Each named turn below is shown by a few rows before and after it. Which turns, in which order, take the first row of each later pair to the second? The first pair is answered.
dar (before |-> after):
[-11   3 -19   1   6  12  -6  12   1] |-> [ -1   2 -17  16  -7   4   8  10   3]
[ 2  1 -9 -1  0  4  1 -2 -3] |-> [ 3  3 -7  4 -4  0 -1 -1  0]
[  5   5  -1  12  -8 -11   1  -6  -6] |-> [  1   2   2   2  -3  -8 -18  -5  -8]
[ -3  -4 -10  -1   2   0 -21   5  -3] |-> [ -7  -1 -21   4   6   7  -4   6  -1]
Vinob (before |-> after):
[ 5  9 -3  2  3 -1  7  1 -2] |-> [ 4  5 -8  3  0 -2  1  5 -2]
[ 17  -3  20   3 -13  -4   4   6  -3] |-> [  7  -9   1   1 -13  -3 -20  12  -5]
[  6  -9  20 -12  -8  -8 -21   3  -7] |-> [  3  -6  23 -19  -2  -4 -18   5  -7]
[  8  -8  43 -11   2   0  10  -1   0] |-> [ 16 -19  21  13 -23 -16 -13   6  -3]
doto (before |-> after):
[ -5 -13   2  -6 -11  -3 -14  -2   1] |-> [ -2  -4  13 -11   1   2  11  -8   4]
[ -9  -4  -2 -10   9   6 -11   2   0] |-> [ -5  -4  10 -13   7   3 -11   1   0]
[ 1  0 -3 17  1  0 -6  4  4] |-> [ 5  3  9 15  3 -3  0  0  7]
[ 4  2  3  7  1 -2 13  0  0] |-> [ -2  -1 -13   8   0  -2   4   3  -3]
takel (before |-> after):
[ -9   5 -15 -11  25   8   5   4   0] |-> [12  4  2 13  0 -8 27 -4  1]
[  2  -1  21 -17   7   3   8  -8   3] |-> [  2  -2  21 -15   6   4   9  -8   4]
[-1 -1 -5  6 -1 -1 -2 -1 -1] |-> [-1 -1 -2  5 -2  0 -4 -1 -2]
Pairs:
Each pair is 2 to 3 turns apart.
[ -7  -7 -33  10  -2  -2 -24   4  -3] |-> [  7 -10   9   2 -10 -15 -35  -4  -1] | doto then Vinob
[ 14   0  30 -15  13   4   6  -6   0] |-> [ -6   2 -10 -18  25  20   1   4   0] | Vinob then dar then dar
[ 20  -6  31  17 -17 -14   6 -10  -3] |-> [  3   0 -28  33  -7   2  24   1   1] | doto then Vinob
[  3   5  21 -11   5  -3  19  -3   0] |-> [ -3   1  19 -24   3  -4 -13  -2  -3] | Vinob then dar then Vinob
[-16  12 -22 -10  17  20  14  -8  11] |-> [  0  10  30 -22   8   6   2 -17  11] | doto then doto then dar
[-15 -11 -19   1  -7   2 -20  -7   9] |-> [ -1 -13  14  -1 -15  -9 -19 -13   8] | doto then Vinob
[ 11  10  14  31   0 -11  29  -4   5] |-> [-20  10  16 -12  32  10 -18   1  -1] | dar then dar then doto
